Rows are one point carried round by a steady rotation, each followed by how many steps it has turned.
The counts run from 0 to 719.
[119 116 134 114 130 167 119 117 163 185  92 132 152 144 116  95]
206
[102 142 140 150 154 113 162  96 137 120  96 126  84 146 109  64]
78
[165 136  92 127 126 152 183 138 136 152  71 121  78 128 121 107]
0
[ 84 141 117 164 143 113 112 137 107 119 145 107  98 127  75 181]
529
[122 138 117 166 145 100 129 135 141 110  69  75  87 138 118 126]
348
[107 168 131 143 133 150 122  97  94 151 152 178 106 135  94 100]
569
[136 120 140 121  63 115  79 131 135 124 113 142 119 138  74 108]
504
[106 103 130 109  94  81 135 128  87 122 106 149  94 163 105 129]
150
[123 121 152 107 129 161 143 135 137 202 104 155 117 137 128  96]
478
[ 82 145 149 179 174 128 131 158 120 132 146 123  99 119  92 165]
446
[137 157 149 121 123 169 123 153 113 204 105 145 125 125 124 149]
292
[171 115 169 115 123 156 127 148 140 166  92 149 102 123 117  99]
666
[122 143 125 160 146 108 128 142  92  99 138 127  55 126  85 138]
72
[ 85 120 147 150 179 152 168 111 147 153 108 125 117 143 117  95]
554
[128 153 153 148 159 148 132 103 158 138 101 122 104 128  98  76]
470
[112 117 151 142 113 166  91 121 164 142 134 150 150 128  67  95]
591
[ 76 125 159 169 163 117  86 152 149 139 123 112 128 132  86 148]
54
[115  63 104 115  99 122 138 172 142 146  87 125 122 141 109 152]
706
[140 148 101 139  80 127  76 130 118 119 132 129 110 115  77 140]
692
[128 150 143 101 108 161 131 115 102 210 118 176 129 145 123 132]
293
[135 151 129 109  73 121  78 127 103 155 120 156 123 129  96 140]
689
[147 180 134 137 111 143  96 104 111 129 138 143  90 126  88  86]
383
[ 82 139 156 143 180 148 145 105 122 147 138 144 124 147 103 105]
365
[ 91  87  96 136 101 130 119 115 156 109 130 125 134 135  74  99]
509
[135 174  91 148 142 144 162 121 104 161  96 114  90 127 128 118]
185
[121 126 129 131 161 159 181 153 131 172  97 131 111 129 129 144]
559
[ 53 120 150 157 151 114  93 119 134 137 143 130 142 151  89 136]
716
[140 141 113 151 107 149  93 125 171 129 105  95 114 115  80 108]
118
[144 160 121 112  86 131  95 131 116 193  98 142 143 140 123 147]
685
[ 97 118 162 133 153 139 161 146  98 157 154 160  88 142 113 140]
173
[ 53 105  83 140 141 130 132 126 148 160 111 119 157 144 111 164]
328
[ 78  91 130 124 123 123 120 130 155 167  86 119 162 157 127 132]
516
[108  83  86 131  91 106 139 136 154 125  76 112 119 140 109 126]
41
[ 79 103  87 130 125 102 141 148 104 170 103 126 130 151 128 179]
332
[112 108 100 137 128 175 146 112 177 157 108 134 141 140  99  93]
203
[106  59 111 113  87 141 138 167 144 156 113 144 134 137 105 148]
128
[ 62 106 132 161 177 130 153 133 136 129 135 120 107 142  90 130]
634
[142 102 187 131 134 119 139 176 128 144  88 124  73 130 111 129]
356
[ 91 110 163 150 162 128 143 106 140 125 127 138 100 134  86  74]
550
[149 135 120 155 131 176 121 130 180 143 106 109 122 105  83  99]
201
[140 168 143 110 121 135 133 110  83 181 111 171 102 151 126 118]
376
[153 130 165 124 114 174 100 141 142 154 139 157 111 127  77  91]
9
[ 85 105  80 127 106 153 133 141 134 185 109 138 153 141 121 155]
600
[ 88 136 128 145 119 156  75 100 148 164 147 140 160 134  82 124]
406
[138 190 113 162 135 162 111 124 114 139 143 123  85 112  88 125]
571
[ 93  94 153 127 159 115 158 128 135 149  83 126 115 161 134 106]
165
[144 110 103 123 122 178 133 168 149 185 104 130 138 119 113 152]
208
[ 54 125 137 145 166 104 132 113 126 172 102 105 139 162 122 142]
59
[162 106 145 134 113 179 130 165 141 143 135 151  97 107  77 113]
8
[125 149 149 137 133  89 135 158  86 160  84 117  99 134 129 176]
65
[115 130 131 123  71  83  78 124 105 131 122 144 113 146  82 126]
421
[144 163 171 146 138 134 117 121 128 114 122 127  75 128  83  71]
466
[139 100  87 117  53 130 129 144 114 124 118 155  93 134  87 135]
502
[133 139  87 129  94 150 121 155 121 187 109 136 137 123 114 175]
23
[ 98 139  81 140 125 170 143 105 142 182 121 133 152 140 108 126]
679
[125 168  64 147 105 154 116 117 128 129 149 133 110 112  72 115]
302
[129 168 168 156 144 103 112 125 104 107 119 116  66 132  92 118]
73
[134 133 130 125 124 139 160 123 101 114 137 158  52 134  81 100]
464
[ 99 123 156 146 164 166 151 102 151 151 139 154 119 139  91  74]
282
[116 164 121 154 150 172 104 130 158 178 119 115 150 105  94 128]
677
[110  88 178 114 108 101 105 154 133 135 104 139 127 137  99 138]
47
[ 85 146 116 139 133  79 147  99 105 131  86 121 118 174 126 124]
535
[132  87 113 134  94 109 122 160 156 134  55  99 121 135 115 147]
42
[114 122 127 142 149 160 163  99 156 143 104 137 112 133 102  68]
471
[134 118 110 145 150 167 176 128 161 135  98 116  97 118 107 109]
472
[161 115 129 124 131 130 167 160 115 138  84 128  58 125 115 127]
272
[114  92  99 113 102 161 142 154 120 193 133 167 141 130 108 153]
211
[ 91 143  85 128  85 109  95  87 133 145  86 114 141 158 115 117]
225
[ 92 112 190 156 164 119 111 151 151 124 124 111 114 120  87 128]
632
[ 83 140 174 157 179 122 115 122 145 146 109  98 126 147 113 134]
636
[104 112  88 148 125 170 114 139 168 171  96  97 148 115 102 161]
597
[121 113  66 151  97 115 120 127 155 121  85  90 109 130  90 141]
38
[119 141 153 123  95 150  89 146 119 183 135 156 156 133 102 150]
213
[ 87  56 153 118 105 120 127 155 141 125 124 157 121 141  88 127]
48
[138 143 151 154 141 185 105 146 151 149 153 137 122 105  77 123]
673
[139 160  57 139  96 147 120 128 124 165  95 117 120 126 115 153]
495
[109  83 168 122 141 131 169 156 107 133 118 153  86 143 102 117]
358
[140 106 152 140 102 168 109 175 147 159 145 150 132 106  74 146]
401
[ 91  90 192 131 131  99 126 142 135 117 131 139 101 146  88 111]
629
[ 79 159 159 138 152  95 122 106  88 126 141 144 104 150 100 127]
259
[105 132 110 151 117  88 121 147  92 102 141 134  74 133  93 176]
340
[123 121 125 133  97  78 114 157  96 137  83 116  88 147 112 172]
148
[ 67  96 154 142 157 108 123 121 156 139 104 110 141 160 107 117]
244
[132 146 189 142 147 174 115 145 123 160 148 158 100 114  92 115]
92
[158 107 153 142 133 153 163 159 125 122 125 138  53 117  89 117]
276
[141  88 143 111  86 129  95 158 164 179  74 119 151 137 101 136]
126
[124 122 115 134  94 105  92 131 162 128  70  83 124 140 103 122]
39
[105 103 143 154 116 134  73 147 170 133 130 114 141 116  71 143]
322
[112 126 141 124 145 158 178 144  98 190 122 159 108 144 134 136]
562
[133 146 142 135 144 162 155 172  99 179 132 150  94 110 113 159]
563
[107  95 170 117  92 138  88 160 140 159 122 142 153 136  93 145]
130
[ 78 129 130 115 137  93 149 128  90 169  93 142 116 173 139 152]
63
[156 157 131 137 139 120 146 135 110 142  63 101  78 141 127 118]
269
[169 182 154 115  99 136 110 130  93 157 116 162  87 136 103 128]
379
[ 96  99 162 115 150 134 176 156 114 170 105 154 107 153 126 132]
169
[105 125  89 156 139 186 140 127 161 167 135 129 132 116  94 132]
15
[109 113 128 117 115  85 154 120 103 136  70 119  97 159 138 120]
539
[138 112 122 126 126  86 163 152  96 127  80 114  72 152 128 140]
540
[ 97  67 139 136 116 123 129 176 140 117 141 140 101 123  89 149]
49
[142 156  94 154  97 140  89 110 155 147  74 101 120 127  98 111]
307
[115 121 129 128 125 178 146 149 120 175 165 180 114 123  94 137]
483
[111 111 138 131 142 107 154 170  90 155 126 145  94 143 121 189]
253
[113 111 129 157 131 102 130 145 119  81 121 111  55 119  88 127]
155
